In the data rows, zero lies at 4.5, halfway between 4 and 5.
Each row has a hidden score. How much does it go up from the first row of each pair to the second? 10 means little or no change, 20 a big rise and 0 a big fall. The score is a weighted sum of the row's numbers plus the product of two more (or one squared), each taken from its middle value.
{3, 4, 6, 4, 3, 5, 6, 3, 5, 5, 5, 7, 5}
{6, 3, 6, 3, 5, 1, 4, 5, 5, 3, 8, 4, 5} 15
{3, 6, 6, 1, 7, 4, 5, 2, 2, 9, 3, 6, 2}
{3, 5, 2, 4, 4, 6, 3, 6, 5, 3, 6, 6, 5} 9
{2, 9, 5, 6, 5, 2, 3, 4, 4, 5, 4, 5, 5}
{6, 3, 2, 3, 5, 3, 2, 7, 8, 3, 6, 3, 5} 13
{5, 4, 3, 3, 4, 2, 3, 8, 6, 3, 8, 5, 6}
{3, 5, 4, 3, 4, 4, 4, 6, 6, 5, 6, 4, 4} 6
{4, 6, 4, 5, 7, 6, 5, 6, 4, 4, 2, 2, 3}
{5, 6, 6, 5, 6, 6, 5, 3, 0, 6, 4, 4, 4} 8
{4, 4, 5, 1, 7, 4, 7, 5, 2, 9, 4, 5, 1}
{1, 7, 2, 3, 4, 3, 3, 7, 5, 5, 7, 6, 5} 9
{8, 2, 7, 5, 3, 3, 6, 2, 6, 3, 4, 5, 5}
{4, 5, 3, 2, 5, 3, 5, 6, 4, 3, 6, 5, 5} 10
{6, 4, 4, 3, 4, 1, 3, 5, 5, 4, 8, 4, 5}
{5, 4, 4, 6, 2, 5, 3, 4, 7, 4, 4, 7, 5} 9
{5, 3, 7, 5, 3, 5, 7, 2, 5, 4, 3, 5, 6}
{3, 6, 3, 5, 4, 5, 5, 5, 4, 4, 3, 3, 5} 7
{4, 6, 4, 5, 5, 8, 6, 2, 3, 5, 5, 4, 2}
{4, 6, 3, 6, 4, 5, 4, 5, 4, 4, 6, 3, 5} 11
{4, 7, 5, 5, 5, 4, 5, 5, 5, 5, 5, 3, 3}
{4, 5, 8, 4, 5, 2, 6, 3, 5, 5, 4, 3, 4} 10
{3, 6, 3, 5, 4, 5, 4, 5, 4, 2, 7, 5, 5}
{4, 6, 3, 6, 6, 4, 4, 8, 4, 3, 4, 2, 5} 13
{7, 2, 6, 5, 2, 3, 4, 4, 6, 3, 6, 7, 7}
{4, 5, 3, 3, 4, 4, 4, 6, 5, 6, 9, 6, 4} 9
{3, 5, 7, 1, 6, 3, 5, 5, 4, 7, 6, 5, 3}
{3, 7, 3, 5, 7, 5, 4, 5, 3, 4, 5, 3, 2} 9
{4, 5, 4, 2, 6, 5, 5, 6, 3, 7, 6, 6, 3}
{7, 2, 6, 6, 2, 5, 7, 2, 7, 3, 3, 5, 6} 8
{2, 5, 3, 2, 5, 6, 5, 5, 4, 6, 5, 5, 3}
{5, 4, 3, 2, 6, 4, 4, 6, 2, 7, 6, 7, 3} 17
{4, 4, 3, 4, 5, 3, 2, 6, 5, 4, 6, 3, 6}
{3, 5, 6, 5, 5, 0, 5, 4, 3, 5, 5, 3, 6} 11
{4, 5, 7, 4, 5, 4, 4, 3, 5, 7, 4, 2, 4}
{7, 2, 9, 5, 2, 6, 6, 0, 8, 5, 1, 4, 5} 11
{5, 7, 5, 6, 6, 6, 4, 6, 4, 4, 3, 3, 3}
{7, 2, 5, 6, 2, 5, 6, 3, 6, 3, 4, 6, 7} 8
{4, 6, 2, 5, 6, 7, 5, 4, 2, 5, 5, 4, 1}
{4, 5, 4, 3, 4, 3, 6, 5, 5, 4, 6, 5, 5} 9
{7, 2, 4, 8, 1, 5, 6, 4, 7, 0, 6, 6, 5}
{5, 3, 3, 4, 5, 3, 4, 6, 5, 5, 6, 6, 5} 10
{4, 3, 2, 6, 4, 6, 4, 6, 4, 3, 4, 7, 5}
{4, 4, 5, 4, 4, 4, 4, 4, 4, 3, 5, 3, 5} 9
{5, 5, 4, 3, 6, 1, 3, 6, 3, 4, 8, 5, 6}
{4, 5, 5, 2, 5, 7, 5, 4, 2, 6, 5, 6, 4} 6
{5, 8, 3, 7, 6, 5, 3, 4, 1, 4, 3, 4, 5}
{3, 6, 4, 5, 4, 5, 4, 7, 5, 4, 6, 4, 3} 13
{4, 6, 5, 5, 6, 5, 4, 5, 3, 4, 4, 2, 4}
{3, 3, 4, 2, 7, 4, 5, 6, 2, 8, 3, 6, 4} 10
{5, 2, 4, 4, 4, 6, 6, 5, 5, 4, 5, 6, 4}
{4, 4, 4, 5, 6, 2, 3, 5, 6, 5, 4, 2, 6} 14
{3, 6, 5, 5, 6, 6, 5, 5, 3, 5, 3, 1, 4}
{4, 6, 5, 4, 8, 6, 4, 6, 2, 4, 2, 1, 3} 9
{4, 6, 4, 6, 6, 5, 4, 5, 3, 4, 5, 3, 3}
{4, 4, 4, 6, 1, 3, 4, 3, 6, 4, 5, 7, 7} 9
{3, 7, 6, 5, 5, 4, 6, 4, 3, 5, 6, 3, 3}
{4, 5, 5, 1, 7, 3, 6, 6, 4, 8, 3, 5, 3} 15
{4, 7, 5, 5, 6, 4, 2, 5, 2, 4, 3, 3, 4}
{5, 5, 3, 4, 7, 6, 4, 5, 3, 5, 6, 4, 2} 13
{9, 1, 7, 6, 4, 4, 7, 3, 6, 3, 2, 4, 6}
{4, 6, 6, 4, 4, 2, 5, 3, 5, 5, 4, 2, 6} 8
{8, 1, 5, 5, 2, 6, 5, 3, 8, 3, 2, 5, 7}
{4, 5, 3, 1, 7, 6, 4, 4, 2, 8, 4, 6, 2} 9
{3, 6, 3, 5, 3, 4, 4, 5, 4, 4, 3, 3, 5}
{6, 2, 7, 5, 3, 4, 7, 3, 5, 4, 4, 5, 5} 14
{4, 5, 4, 3, 7, 3, 4, 5, 3, 6, 5, 6, 3}
{5, 3, 5, 7, 3, 4, 3, 2, 4, 3, 4, 7, 7} 2
{6, 3, 4, 5, 2, 7, 4, 4, 8, 2, 3, 5, 5}
{5, 4, 5, 2, 6, 3, 6, 4, 4, 8, 5, 3, 3} 10
{5, 5, 4, 6, 5, 4, 6, 5, 4, 2, 4, 3, 5}
{5, 5, 4, 5, 4, 3, 4, 6, 6, 2, 8, 5, 5} 15
{6, 3, 5, 6, 4, 4, 3, 5, 5, 4, 3, 6, 7}
{3, 5, 1, 5, 5, 3, 4, 7, 4, 2, 7, 5, 6} 6
{5, 4, 2, 3, 5, 4, 3, 6, 5, 5, 8, 5, 3}
{7, 2, 3, 6, 3, 6, 3, 5, 7, 3, 4, 6, 7} 8
{3, 5, 5, 4, 5, 5, 5, 5, 2, 5, 3, 7, 6}
{3, 5, 3, 2, 4, 4, 5, 6, 5, 6, 4, 5, 3} 12
{4, 5, 4, 4, 8, 4, 5, 5, 3, 5, 3, 2, 4}
{5, 3, 5, 6, 2, 6, 6, 3, 6, 5, 2, 6, 6} 11
{3, 6, 2, 5, 5, 6, 5, 6, 5, 3, 5, 3, 3}
{4, 3, 5, 5, 4, 5, 5, 5, 4, 6, 4, 6, 5} 11
{7, 3, 6, 6, 2, 4, 4, 2, 7, 3, 4, 5, 6}
{4, 3, 3, 3, 6, 6, 6, 6, 3, 6, 4, 6, 3} 9
{4, 5, 3, 1, 5, 3, 3, 8, 3, 8, 5, 6, 3}
{6, 5, 5, 4, 8, 6, 5, 4, 4, 5, 5, 2, 1} 9
{4, 7, 4, 4, 7, 5, 4, 4, 3, 6, 6, 5, 2}
{3, 6, 3, 5, 5, 6, 4, 6, 3, 3, 5, 3, 3} 2
{4, 6, 4, 4, 7, 6, 6, 6, 4, 5, 4, 2, 1}
{4, 7, 6, 6, 6, 4, 5, 5, 4, 5, 2, 3, 3} 10
{3, 5, 4, 3, 6, 1, 3, 7, 6, 6, 6, 4, 4}
{3, 5, 6, 2, 5, 3, 5, 4, 5, 6, 8, 6, 3} 10
{8, 2, 6, 7, 1, 5, 6, 3, 5, 2, 6, 6, 7}
{5, 3, 6, 6, 2, 4, 6, 3, 5, 5, 4, 6, 5} 7
{3, 8, 3, 6, 5, 0, 1, 6, 2, 2, 5, 6, 9}
{5, 4, 4, 4, 4, 3, 1, 6, 5, 4, 7, 4, 6} 12
{4, 3, 4, 4, 4, 5, 6, 4, 4, 4, 5, 5, 5}
{5, 6, 4, 5, 6, 6, 4, 5, 3, 3, 4, 2, 3} 12
{3, 7, 5, 5, 6, 3, 4, 6, 3, 4, 4, 3, 3}
{3, 5, 7, 1, 6, 5, 6, 2, 2, 9, 3, 6, 1} 9
{3, 5, 5, 2, 7, 2, 4, 5, 2, 8, 4, 6, 4}
{3, 6, 3, 4, 4, 4, 2, 5, 5, 5, 7, 5, 5} 8
{6, 4, 4, 5, 4, 3, 2, 5, 5, 3, 5, 3, 8}
{7, 2, 6, 6, 3, 5, 3, 1, 8, 3, 1, 3, 7} 9
{2, 5, 4, 3, 4, 4, 3, 6, 4, 5, 7, 6, 5}
{2, 5, 6, 3, 4, 3, 5, 3, 3, 7, 7, 5, 4} 8
{4, 5, 4, 2, 7, 3, 5, 6, 4, 7, 3, 5, 2}
{3, 7, 9, 4, 6, 5, 7, 0, 2, 7, 3, 3, 1} 1
{4, 6, 3, 4, 8, 6, 5, 5, 2, 5, 5, 3, 2}
{4, 4, 3, 5, 5, 5, 4, 7, 3, 5, 4, 4, 5} 10
{4, 5, 3, 1, 6, 6, 4, 7, 4, 7, 6, 6, 3}
{4, 4, 4, 3, 6, 3, 4, 7, 5, 5, 6, 4, 5} 8
{3, 3, 5, 3, 5, 6, 6, 5, 3, 6, 5, 5, 3}
{7, 2, 5, 6, 3, 7, 3, 2, 6, 3, 2, 6, 8} 14
{5, 5, 4, 5, 4, 4, 4, 6, 7, 2, 8, 6, 4}
{4, 4, 6, 4, 5, 4, 3, 4, 5, 5, 6, 3, 5} 3
{3, 4, 4, 3, 5, 4, 5, 8, 4, 7, 6, 4, 3}
{3, 5, 9, 3, 5, 3, 7, 1, 3, 8, 3, 7, 3} 8
{5, 5, 5, 3, 8, 6, 6, 4, 2, 6, 3, 2, 2}
{4, 6, 6, 4, 6, 7, 6, 2, 3, 6, 5, 4, 1} 11
{3, 8, 4, 5, 5, 4, 3, 6, 2, 4, 5, 4, 4}
{6, 3, 5, 5, 2, 4, 6, 3, 6, 3, 4, 5, 5} 9
{3, 5, 4, 2, 5, 4, 4, 7, 4, 7, 5, 5, 2}
{3, 4, 4, 4, 5, 5, 5, 6, 5, 6, 4, 7, 5} 8
{3, 6, 5, 4, 4, 1, 4, 5, 5, 4, 8, 6, 4}
{7, 3, 4, 7, 1, 9, 4, 3, 7, 2, 2, 6, 5} 4
{3, 4, 4, 2, 8, 3, 5, 7, 5, 7, 3, 3, 4}
{5, 3, 4, 4, 4, 2, 4, 5, 3, 2, 8, 4, 7} 7
{3, 6, 2, 2, 6, 3, 4, 5, 3, 6, 7, 6, 3}
{8, 2, 5, 7, 2, 9, 4, 2, 7, 3, 1, 7, 6} 5
{6, 3, 4, 7, 2, 6, 5, 3, 6, 4, 3, 5, 5}
{5, 5, 7, 3, 6, 0, 4, 4, 5, 5, 6, 3, 5} 15
{5, 3, 5, 6, 3, 5, 5, 4, 4, 5, 3, 5, 5}
{3, 4, 3, 2, 6, 3, 3, 8, 5, 6, 6, 5, 4} 13
{3, 6, 5, 4, 5, 5, 5, 5, 4, 6, 4, 3, 2}
{5, 5, 3, 5, 6, 5, 4, 6, 3, 3, 6, 2, 4} 10
{4, 7, 5, 6, 5, 7, 5, 3, 3, 4, 3, 2, 3}
{5, 7, 4, 4, 7, 5, 4, 5, 3, 6, 5, 3, 2} 16
{3, 6, 3, 3, 5, 2, 3, 6, 3, 5, 7, 5, 5}
{2, 6, 4, 5, 5, 4, 6, 5, 4, 4, 3, 2, 5} 8
{6, 3, 6, 7, 1, 5, 2, 1, 7, 3, 4, 7, 7}
{5, 5, 4, 2, 7, 2, 3, 7, 4, 5, 4, 3, 6} 14
{5, 6, 4, 4, 7, 8, 5, 3, 3, 5, 6, 4, 1}
{4, 6, 7, 6, 7, 6, 6, 2, 0, 4, 3, 3, 5} 2
{6, 3, 6, 7, 2, 6, 6, 2, 7, 1, 4, 6, 5}
{5, 3, 5, 4, 5, 2, 6, 4, 4, 5, 3, 4, 6} 11
{5, 5, 4, 5, 4, 5, 3, 5, 6, 4, 6, 3, 5}
{3, 6, 6, 6, 3, 5, 6, 2, 4, 6, 3, 6, 3} 7
{3, 7, 7, 7, 4, 5, 7, 4, 6, 5, 3, 2, 2}
{4, 6, 3, 5, 6, 7, 3, 5, 1, 3, 6, 5, 4} 9
{8, 2, 5, 5, 3, 4, 5, 5, 7, 3, 3, 5, 7}
{4, 5, 3, 3, 6, 6, 5, 5, 4, 5, 6, 4, 2} 6
{7, 2, 5, 5, 2, 5, 6, 4, 6, 2, 5, 6, 7}
{7, 2, 3, 5, 2, 5, 5, 5, 6, 1, 6, 7, 6} 11
{5, 6, 3, 5, 6, 6, 4, 5, 2, 4, 6, 4, 3}
{5, 3, 5, 5, 4, 6, 5, 3, 6, 5, 1, 6, 7} 10
{3, 7, 7, 7, 6, 4, 4, 2, 3, 6, 2, 3, 3}
{3, 6, 5, 5, 6, 5, 5, 5, 4, 5, 3, 1, 4} 13
{5, 4, 3, 4, 5, 3, 3, 7, 4, 2, 9, 5, 7}
{3, 7, 3, 6, 4, 6, 4, 6, 3, 3, 5, 4, 3} 8
{3, 5, 5, 4, 5, 3, 4, 5, 4, 4, 7, 4, 5}
{5, 5, 3, 4, 6, 6, 4, 6, 1, 5, 5, 4, 4} 9
{3, 6, 7, 4, 3, 4, 7, 0, 2, 4, 7, 7, 4}
{2, 6, 6, 3, 5, 2, 6, 6, 5, 7, 5, 3, 4} 15
{2, 6, 9, 4, 5, 1, 6, 0, 5, 8, 3, 1, 4}
{4, 3, 6, 6, 3, 6, 5, 3, 6, 4, 1, 5, 6} 6
{7, 1, 6, 5, 2, 5, 5, 3, 7, 4, 3, 4, 6}
{5, 2, 5, 5, 1, 5, 4, 2, 6, 4, 4, 5, 5} 2
{4, 6, 2, 5, 6, 8, 4, 4, 3, 4, 5, 4, 2}
{6, 3, 6, 5, 2, 4, 6, 3, 6, 5, 4, 5, 5} 11
{5, 4, 2, 5, 4, 5, 3, 6, 6, 3, 7, 3, 5}
{5, 6, 6, 4, 7, 7, 6, 3, 2, 7, 3, 3, 2} 9
{3, 5, 3, 3, 4, 4, 4, 6, 5, 7, 7, 4, 4}
{4, 3, 6, 5, 2, 6, 6, 2, 7, 5, 2, 5, 5} 9
{5, 4, 5, 2, 5, 5, 5, 4, 5, 5, 6, 5, 2}
{3, 4, 4, 5, 3, 5, 5, 6, 3, 5, 5, 6, 5} 4
{5, 4, 4, 4, 5, 0, 3, 7, 5, 3, 8, 6, 6}
{5, 2, 5, 6, 3, 5, 5, 3, 5, 4, 1, 4, 7} 8
{2, 6, 3, 3, 4, 4, 4, 6, 6, 4, 5, 4, 3}
{3, 5, 5, 4, 5, 5, 5, 5, 6, 5, 6, 3, 3} 9
{8, 1, 3, 6, 2, 5, 4, 6, 6, 3, 4, 5, 7}
{4, 4, 2, 4, 4, 2, 2, 5, 5, 3, 6, 4, 7} 3
{5, 7, 4, 6, 5, 7, 5, 4, 3, 4, 3, 5, 2}
{4, 6, 4, 5, 4, 6, 6, 5, 5, 5, 6, 4, 2} 6
{2, 6, 5, 2, 6, 3, 5, 3, 2, 8, 6, 6, 3}
{4, 3, 3, 5, 4, 8, 5, 5, 5, 5, 5, 7, 4} 10
{5, 4, 2, 6, 3, 6, 2, 4, 8, 1, 7, 4, 5}
{3, 5, 2, 4, 5, 4, 3, 7, 5, 4, 7, 5, 4} 13
{3, 5, 4, 6, 5, 6, 4, 5, 5, 4, 3, 3, 3}
{5, 5, 5, 5, 6, 6, 5, 5, 3, 4, 4, 2, 2} 12
{3, 7, 4, 5, 5, 6, 6, 4, 4, 5, 4, 4, 1}
{4, 4, 4, 4, 6, 3, 3, 5, 3, 3, 7, 4, 6} 6
{3, 6, 4, 3, 6, 1, 4, 6, 2, 6, 6, 4, 5}
{9, 1, 2, 6, 2, 6, 4, 5, 7, 2, 1, 5, 7} 12
{4, 4, 4, 3, 5, 2, 3, 6, 5, 3, 8, 4, 6}
{7, 2, 5, 6, 2, 4, 5, 3, 6, 3, 5, 6, 7} 10
{5, 6, 5, 7, 6, 7, 3, 5, 0, 3, 4, 4, 6}
{4, 6, 4, 4, 7, 5, 5, 5, 2, 6, 6, 4, 3} 11
{6, 3, 7, 5, 3, 4, 7, 2, 5, 3, 4, 5, 5}
{4, 4, 5, 4, 5, 4, 4, 5, 7, 5, 5, 4, 5} 12
{5, 5, 5, 6, 5, 3, 4, 5, 5, 3, 4, 2, 6}
{3, 4, 5, 5, 2, 4, 5, 3, 5, 4, 5, 6, 5} 3
{6, 1, 5, 7, 3, 4, 6, 3, 6, 4, 4, 5, 6}
{4, 3, 5, 4, 4, 5, 5, 6, 4, 6, 3, 5, 4} 10
{4, 6, 2, 7, 4, 5, 5, 5, 4, 2, 6, 4, 5}
{4, 6, 5, 5, 7, 3, 4, 6, 3, 4, 4, 2, 4} 13
{5, 2, 9, 6, 3, 4, 7, 0, 7, 6, 0, 5, 4}
{2, 8, 3, 6, 4, 2, 3, 5, 3, 3, 4, 4, 6} 6
{3, 5, 5, 5, 6, 5, 6, 4, 5, 5, 5, 3, 2}
{5, 6, 5, 4, 6, 6, 5, 4, 3, 4, 4, 3, 1} 14
{4, 7, 4, 5, 7, 7, 7, 4, 4, 4, 3, 3, 2}
{7, 3, 3, 6, 2, 6, 5, 4, 6, 3, 4, 6, 6} 8
{4, 6, 4, 5, 7, 6, 5, 3, 3, 6, 4, 7, 1}
{6, 4, 3, 4, 4, 4, 1, 7, 7, 3, 7, 5, 6} 1
{4, 5, 5, 6, 7, 7, 5, 5, 3, 4, 4, 2, 3}
{3, 6, 4, 3, 4, 4, 2, 5, 1, 6, 5, 7, 5} 10
{5, 4, 4, 4, 3, 5, 5, 5, 5, 4, 6, 7, 5}
{3, 7, 5, 7, 5, 1, 3, 4, 4, 4, 2, 3, 7} 10
{4, 6, 6, 3, 6, 5, 5, 2, 3, 6, 3, 4, 1}
{4, 8, 2, 6, 4, 6, 4, 5, 4, 3, 4, 4, 2} 14
{5, 5, 3, 4, 4, 4, 4, 6, 4, 3, 8, 6, 5}
{5, 5, 3, 5, 5, 5, 5, 5, 7, 2, 5, 3, 6} 7
{4, 8, 4, 3, 7, 5, 4, 4, 2, 6, 4, 5, 2}
{6, 3, 4, 3, 6, 3, 2, 6, 6, 5, 5, 2, 6} 9
{5, 4, 7, 6, 1, 5, 7, 1, 6, 4, 5, 5, 5}
{9, 1, 4, 6, 3, 3, 5, 5, 6, 3, 4, 5, 6} 15
{5, 3, 4, 5, 4, 4, 5, 6, 6, 4, 5, 5, 6}
{6, 2, 6, 5, 3, 5, 5, 3, 6, 3, 5, 5, 6} 9
